Which row each row swaps with, under one turn or mirror:
kolur: [  3   1  -1  -8  -3   9 -18  -9  19  11  10   9  23  18  10  -3  -6 -16
  -8 -13  14   5   2]
Kap: [ -3 -20 -16   6  -7 -10  -3   0  13 -10  19 -11  16   9   6   2   9 -10
 -15   7  -9  -1  11]
zite: [  5  -8  -3   4  -9  10  -7   1  -1   1   1  -4  20  -6 -21  14   7 -11
   7  -6  14   7 -19]
gol: [ -2  -2  17  -4  -3   9  14  -1  15 -11  -1  -1  -6   5   0  14  -7 -24
  -4   5  12   3   7]
poz: [ 11 -17   1 -19 -16  -6  10   2   3  -6  23  14   8   5  21  -7   3  -1
   5  -5   8  -2  -5]
suvaz: [  9 -19  19   0  -1  12 -12   9  13   5   4  19  16  17  -1   3  -1 -21
   1 -13   2   8 -12]
Rez: [  8  -8  -1  -9 -12   6  -3  17   9 -16   7  12  10  -1  12  16   0  -8
   2 -24  -8  -2  14]
Zod: [ 18  -4 -12   6 -25  -6   0   3  13  -6   7   4  12  -7   3  17   6  -2
  11   0  18  16   8]
mari: [  8 -17 -18  -4  -9   3  -7  -9  -1 -10   5   4   7   2   2   9  17   3
  12  -8   4  29   2]
doman: [-20 -21   1   6 -17  16  -5   7  -2  -8  17  11  16   3   4  15  -5   4
   7  -2   1 -16  -3]
Pozi: [-11 -18 -21   6   4  13 -10  -1  11  -6  20   6  -1  18  15  10  -1  -1
   0  11  -1   4  18]
miri: [  3 -22  -2   1  -8  -4   5  16  -1  -3   0   0  13 -11   3  -5  -7 -12
  17  13  -9   6  10]
lem: [ -1 -12 -18   2   0   9 -11   6  16 -20  12  10   7  -1   4   7  -2  -2
  14 -14 -12  -5 -24]
Litus: [-14 -14 -23   7   9   1  -4   1   7  -4  15   2  -2  21   9  11  -1   0
  -3   1  -5  -5  15]
nadi: [-18 -17 -17   3  10   4  -8   6   5  -5  24   3  -3  17   8  11  -2  -3
   0   4  -9   1  15]
zito: [  5  -9 -13 -17   2  27  12   5  10  -4  14   3   6   3   7 -10  -5 -17
  -5 -11  -1  -3   1]
gebop: [  6 -12 -19  -6  -9   4   9   0  17  -3  -1  15  15 -10  12   5  -6 -13
   9  19  17   0  -4]
Zof: [-12  -7  -7   9   4   5  12  -6  20  -2  30   6  -4   2   6  -1  -3 -14
  23  -1  -1  12 -13]
mabi: [ -9   2   5   9   0  12   3  10  -8 -16  16   8   2   8   1  10 -12 -11
  -1  18   9  13 -11]
Piv: [ 15  -4  -9  11 -18  -7  -9   9  12  -3   0   0  14  -4   2  18   5  -3
  16   1  18  18   8]
pef: [ -2 -12   7 -14 -13   7  -6  -5  20 -20   9   6  26  -3  22  -2   1  -9
   4  -3  -2   9 -13]
Rigo: [-16  -4   9  -2   0   1   5   8  13 -11  -2  13  11 -10   4  18   2  -4
  -1   0  27  -4  -4]
maz: [ 15 -14   4   7 -12  11  -2  -1  -5  -6   3  -5  21  -1 -16  24   6  -9
   3   0   8   4 -16]
gid: [  1  -6   6  -8  -2   7 -17  -7  22  12  15  13  25   8  13  -1 -10 -17
 -10  -7  11   9   3]
napev: [ -1 -11  -1 -14   8 -10 -13  -2   4  14  23   3   8  10 -14   2   2 -10
   9 -20   5   9   3]
bis: [ -2  -8  13  13  -7  15   6   4  19 -14   0   0  -4  11   0   4   7 -18
   8  19   2  -8  -5]
lisi: [  1 -10   5   6 -18  17  -7  -9  -7  -3   4  -6  15  -4  -8  19  15 -11
   3  -7  11   5 -17]
nugip: [-19 -17   7  11   1   5   0  -1  -2   7   1  17  -6   0   9  -7   1   0
  16 -12   7   3  -3]
Gabul: [ -1  -4   8  11 -10  15  -1   8  19 -15   6  12   0  13   6   2   3 -19
  11  24   9  -5  -7]
Zeka: [ -5  -8 -11  -4   0  -7  -1   1  16   0   4  12  28  -3   7   8 -14  -2
  31   0   2   1   1]
Doz: [  9  -8   9  10 -12  11  -8  -2  -4 -10   6  -4  19  -7 -17  22   6  -6
   9  -2  13   3 -14]
devu: [  8 -16   8   7  -4  -1   3  -1  16 -19  -4  -5  21   8   9  -1   7 -10
   7   0  -9 -17  -3]
Fam: [  1 -10  -1  15  -4   5   5 -16  11   1  -3   4  16  -7  12 -15   3 -18
   4  -4  -5  19  -1]
los: [  1 -12   3  -7   5 -14 -10  -4   5  10  29   6   4  14  -1  14   3 -18
  11 -19  -6  13   0]
Boli: [  6   0  12  -5  -8   8   6   0   2  -5  14  12  -3  -8   4   1 -16 -24
   3 -21   5   4   2]
miru: [  8 -21  -3  14 -12   0  17   5   8   5   9  14   2   4  18  10  -8  -1
   1 -15   4  17   7]
gafoz: [  2 -16  -7   1  -7 -13  -6 -15  11 -12  13   7  -7 -15  12   5  17 -10
   1   6  11   1   6]
Kozov: [ 12 -16 -10   0 -10  33  -4  -2  16  -8  24   9   6   9   8  16  11  -7
  10   4  10  -4 -11]
Zozu: [  2  -6   1 -14   8 -11  -5  -9  -2  14  25  -1   6  12  -7   4   1 -17
   3 -16   8   6   3]
Roke: [-14 -15 -23   7  13   9  -9   0  12  -6  14   4  -3  19  11  15   0  -2
  -3   4  -3   6  13]
Gel: [  0   4   0  -3  -4   9 -18  -2  23  11   8   9  24  18  15  -3  -6 -16
  -6  -5  13   9   2]
Burel: [  0   4  -4   8  -8  23   5   9  16   9  15   5  14   0   6  -8  -2  12
   4 -15  13   1  -5]
dev: [-12 -15 -19   3  13   2  -4   2   9  -8  23   7   1  18  10  11   1   3
  -6   2  -8  -3  14]
sivup: [  9  -8  -3   3 -16  11  -9  -1   1  -4   2 -10  18  -6 -20  19   4 -10
   8  -5  10  11 -14]
zetik: [  7 -12   1  -7  -6   9  -8  12  20   8  22   8   2  -2  15  -9 -13   7
  -7   6   6   0  10]
Nete: [  2  -9   5   7  -1   4 -13   3  13  -2  11  18  -1  -7   9  16 -10 -19
 -23   0   1  -6  -8]
Tano: [ -4 -12   1 -12   4 -10  -9  -3   6  17  23   4  11  15  -8   2   4 -18
   7 -20   6  10   5]
razif: [ -1  -6  12  13  -8  10  -4   5  19 -17   0   7  -1  15   1   0   9 -12
  12  18   8  -9  -8]
vel: [ -3 -21  -7   0   8  -5  -6  13  14  17  26  -3   2 -12  13   6   2   4
   5  -4   7  -1 -10]
gotim: [  6 -25  -2   3  -1  12   5   4   7   4   9   2  15 -13  21  13 -18  -7
  -2   5   5  18 -15]
lefi: [-16 -15 -19   1   6   5  -3  -1  10  -7  16   1  -2  19  10  11   3  -5
  -6   8 -11   0  18]
tig: [ -2 -22 -16   7 -12  -5  -7   0  -1  -7  14  -2  25 -21  10  -2   5 -18
   3  -9  -5   5   2]
ril: [  2  -4  -3 -12  -8   2   3 -12   1   1   4  13   5  -4   1   7 -13   1
   8   6  11 -13 -24]
Noloz: [ -6  -3  13  12  -2  13  -1   4  19 -17   0  -3  -1   9   2   1   5 -15
  11  17   7  -8 -11]
mimoz: [ -3  -3   0 -17   8  -9 -10  -3   4  14  27   0   6  12  -6   1   3 -14
   5 -15  12   7   4]
mag: [  4 -13 -12  13   5 -15  -4 -11  25  -5  25   3  10   3   0  -4  -8   8
  -7  -4   0  -1  -3]
kab: [  0 -33  -8   4   6   4  -3  -3   8 -14  33  -1  12  15  10   2   5 -12
  12   3  12 -11   7]
foze: [ -1 -11   5 -15  12  -8  -6  -4   3  11  29   2   8  14   0   4  10 -14
   5 -13   3  15   4]
vaba: [ 10 -11  -4   9 -11   7  -7   0  -1   1   3 -10  21  -6 -19  20  -1 -10
   6   1  14   1 -16]
Debu: [ -5 -10  -3  -6  14 -11  -7  -7   4  12  31   7  11  13  -3   6   7 -16
   4 -18   5  11   2]
Nos: [ -9 -15   4   3  -3  -1 -10   1   0  11  20  21   6  12  11   8  -1  -7
  15  20  -3  17   3]
Zulom: [ -3  -6  14  14   0  14   6   1  16 -17  -1   4   1   5   1   2   7 -12
  11  20   9  -7 -11]
kag: [ -2  -7   7  12  -7  18   6   1  13 -17   3   2  -1   9  -3   1   6 -18
  13  17   9 -11 -13]
nuzu: [ -8   2  -4   3  13   5  15   4   5  -5   2  -3  -2   6  14   9   0  -3
  -8 -10  -6  15  10]
memot: [ 10 -10   0   4  -9   4 -10   4  -4  -1   7 -15  20  -9 -14  21   5 -13
   4  -2  10   2 -15]
guk: [ 15  -3 -13   8 -21  -3  -8   4  17  -4   0   1  12   3   7  16   2   0
  16   0  19  14  13]

memot pairs with Zozu
Gabul pairs with Pozi
gid pairs with Zod
nadi pairs with kag
Zulom pairs with dev
lefi pairs with bis
gebop pairs with zetik
Roke pairs with razif
kolur pairs with Piv
devu pairs with nuzu

Which row each row swaps with, under one turn or mirror:
Bage: [ 35  -1   6  -6   8 -15  22   0 -22 -23   6  18  37   6 -12  -1 -21 -19
   5   6  24 -24]
Gemed: [ 32   7   2  -7  14 -34  11  -6  13  -5   7  24  48  -5 -10   5 -10 -26
  -8  -2  29   5]
Tate: [ 31  -9  30 -21  14 -21   6  12  12 -19   5  19  45  25 -12  -9  -5 -30
   7  -5   4  11]
bulu: [ 31  -7   1 -13  -1 -22 -17  -2  -5 -18  -3   8  35  21  -9   8  -7 -26
  -9  15  10   2]
ruma: [ 30  -6  30 -15  21 -24  11 -19   3 -10  -5   8  22  12 -18   4  -4 -27
   5  -8   2 -32]
Mur: [ 30 -16   1 -10   5 -16  10 -20 -10 -13   8   5  45  31 -20  -2  -2 -21
  -2   4   6   8]
Sel: [ 32   0   1 -22  19 -31   2 -28   3  -3  15  15  35  29 -29   0  -6 -13
  -1   5  14 -14]
Tiz: [  9 -14  12  -3  16 -12  18 -17  15  -9   2   8  45  21  -5   5  -7 -27
  -1   7  26 -14]
dito: [ 16 -13  14  -6  12 -17  -4   4  11 -18 -12   8  32  11 -23 -21  11 -33
   7   3  17 -14]
liti: [ 22  -9   8 -22  30 -29  13 -26  14 -27   2  10  53   8 -18  -3   4 -29
   2 -14  23  -4]
Deguz: [ 33  12   2  -6  27 -21   9   7 -13 -24  -2   9  52  30 -16  -2  -9 -20
   1  -3  19 -29]
rad: [ 30 -16  14  -9  10 -19  -1  -3   2  -4   0   1  42  26 -26 -17  -2 -36
 -15   6  27  -3]
Zirag: [ 21 -12   9 -15  39 -21   1  -3   0 -37   2  18  54  16 -24   0  -7 -27
   5   1  12 -12]
num: [ 31  -5   2  -9  -7 -11  18 -15  12 -25  19  16  32   6  -7  14  -6 -18
   5  -9  16  -9]
zer: [ 18  -2   6 -15  19  -7  34 -10  14 -13   5  20  29  12 -16  -6 -10 -24
  17  -7  14 -12]
renip: [ 17 -11  17  -4  16 -13  13 -14  17 -16  -8   6  28   8 -15 -21   0 -33
  15   2  23  -9]
zipep: [ 43   9   7 -16   5 -16  -1   3  -7 -16  -4  -7  46  17 -33   2   1 -28
   4 -12   7  -5]
fiti: [ 22  19  13 -16   4 -21  12  -2  22 -30   2  18  54  19 -14  -2  -4 -20
   2   5   6   2]
dubo: [ 23 -15  18 -15  14 -10   5  -2  25 -25  17  11  44   8 -22 -12   5 -15
  13 -10  20 -18]
Vuri: [ 30  -7  26  -6  17  -9   8  16  -9 -26  10  10  43  29 -20  -4  -7 -30
  10  -8  30 -18]
risa: [ 32   5  12 -29   9 -34   6  -7 -10 -27   3  22  27  11   0 -17 -14 -14
  13   1  20 -19]
lefa: [ 25   1   2 -22   1 -24  -3  -1  -6 -10  11  16  47  24 -12  -7   0 -20
  19 -17  10   5]
tib: [ 29  -8  -1 -17  13 -20  27 -19   2  -5  -3  10  45  14 -18  11  -6 -35
 -13  -5  13   2]
non: [ 25  16  11 -15   6 -29   6 -31  19 -12   1  11  38  25 -14   1  -3 -24
  -3  -4   0 -14]
nazol: [ 25   8  11  -4   4  -5  11   9  -6 -22  -3  -6  32  -1   0   3 -13 -25
   4  -4  26 -15]
sedi: [ 31 -11  -5 -16  16 -24   1  -4 -12 -14   6   5  48   9 -17   0  -8 -18
   6 -10  46 -14]
Rozi: [ 32 -28  16 -21  19 -30   9   1  -9 -20   2  16  27  -6 -19  -2  -5 -28
   2 -14  18  -8]
fav: [ 22 -15  17  -6  13 -10  13  -2  16   1  -2   0  27  11 -14  15  -3 -28
  -9   8  22  -9]
fufen: [ 27   3  31 -10  22 -36   7 -13  18 -19   3  14  32  -8 -26   3  -7 -19
   4  -7  23 -14]
Kivo: [ 25   8   5 -11   9 -21   4   1   5 -15  -1  13  32 -20 -20   4  -8 -22
   8  12  23 -10]
pumo: [ 33  -6  13 -26   6 -27 -10  13   0 -28  10   5  34   6 -34  -5  -1 -17
  -9  -7   7 -13]
tekam: [ 30  19  14  -1   5 -35  11 -20  -4  -9   0   8  24  22   0   0  -6 -20
   1 -11  11  -8]
zatet: [ 36  -2   9  -9   2 -25   4 -17   3  -8  -3   7  34   9 -11   7   0 -22
   4  -6 -11 -27]
zegof: [ 23   9  13  -1  24 -36   5  -2  -7 -21   9  22  57  21 -17  16  -4 -17
  -8  -4  21  -4]
tibi: [ 41   6   6 -17  12 -26   0 -10   0 -28   8  10  36   7 -21  16   3 -24
  -5 -23  12   9]
Bugu: [ 28   8   7 -13   8 -21  -5   3  -3 -15   6   6  23  26 -18   0  -2 -16
   6 -10  38 -32]
zeni: [ 29 -15  -1 -21  17 -27   4  14   1 -18   4  21  38   8 -11  -8  -3 -18
   5  -8  43   1]
nobop: [ 22  10   0  -9  27 -33  15 -10 -16  -9 -10  18  36  30  -6  -4 -11 -28
  -5  -6  16  -7]
buf: [ 31   2  10 -19  12 -36  -3   0   0 -10   8  17  52  35 -14  -2  -4 -21
  -4   7  40  -6]
vakek: [ 30   2  21 -25  25 -28  14 -16  -5 -22  15  13  37  21 -34 -21 -11 -15
  -1  -7  15 -12]
gezo: [ 31  -3   3 -15  13 -30   2 -19  11 -30   1  19  29  -2 -17   1  -8 -17
   9  -6  29 -35]
vala: [ 35  -1 -10 -11   8 -15  17 -23  13 -14   8  12  45  24 -13   0  -3 -14
   9   3   1 -19]
Gosim: [ 27 -13  11 -14  34 -25   1   3   6 -16   0  26  55   6 -24   8 -10 -28
   0   0   4   5]
zuga: [ 39   6  14 -25  -2 -24  -3   6   2 -21   6   4  31   6 -16  19 -11 -24
 -12  -8  11   0]
mik: [ 27  -3  10 -11  -4 -21   6  -2   2  -4   5  15  25 -12 -15   5  -5 -18
  -5  -4   1  -2]
diti: [ 19  -8  30 -13  12 -26  -5  21  -2 -14   3  22  38  14 -19 -18  -1 -22
   0  -1  14  -7]
gogo: [ 27   4  18 -26  19 -29   5   9 -11 -28   2  23  48  16 -14 -19 -15 -16
   6   6   8 -23]
nena: [ 28  -7  20  -8  18 -12  12  -8  -3 -17 -14   5  28  19 -10 -16 -15 -31
  17   8  20 -26]
Sem: [ 30 -18  15   6   9 -21   9 -13   9 -19   7  23  38  23 -15  -4   6 -20
   7  -6  15 -33]
vapum: [ 24 -11  32  -7   5 -29   0   0   6 -13   7  16  23  12   3   3  -7 -23
   1  18  23 -12]
lam: [ 28   6  30 -16  15 -12   6   0   3 -24   8  10  41  34 -13  -5  -8 -27
   1  13  12  13]
bem: [ 34  19   9 -26  22 -29   7  -5 -17 -17  -3   8  49  22 -26 -16 -15 -27
   6  -8  16  -9]
fug: [  7  12  18 -21  10 -14   9  -2   1 -13   8   6  42  18 -24  18 -11 -24
 -14  -3   2 -12]
Fanap: [ 28  -6  18 -13   1 -25   5  -8  -8 -24 -11  -1  20  14 -10 -24 -10 -26
   7   1  24   0]
gez: [ 25   6  22  -5   6 -20  12   9  10 -10  -3  14  36   6   1  -1  -7 -26
  12   6  -6   5]
Nezun: [ 33  -2  -3  -5   6 -19  -9 -18  -4 -19  -2   1  35  14  -2  14  -7 -24
  11  12   9  -7]
kas: [ 28   8  10 -11  13 -27  -1  -5   2 -24   0   4  28  -9 -22  -2  -7 -22
   6  -1  43 -20]
malem: [ 27  11  15 -16  10 -21   1 -17 -10 -15  -3 -10  41  24  -5   1  -8 -29
   5  13  36  -6]

mik pairs with diti
tibi pairs with lam
buf pairs with tib
fav pairs with zeni
Kivo pairs with dito
non pairs with bem
kas pairs with renip
vala pairs with Deguz

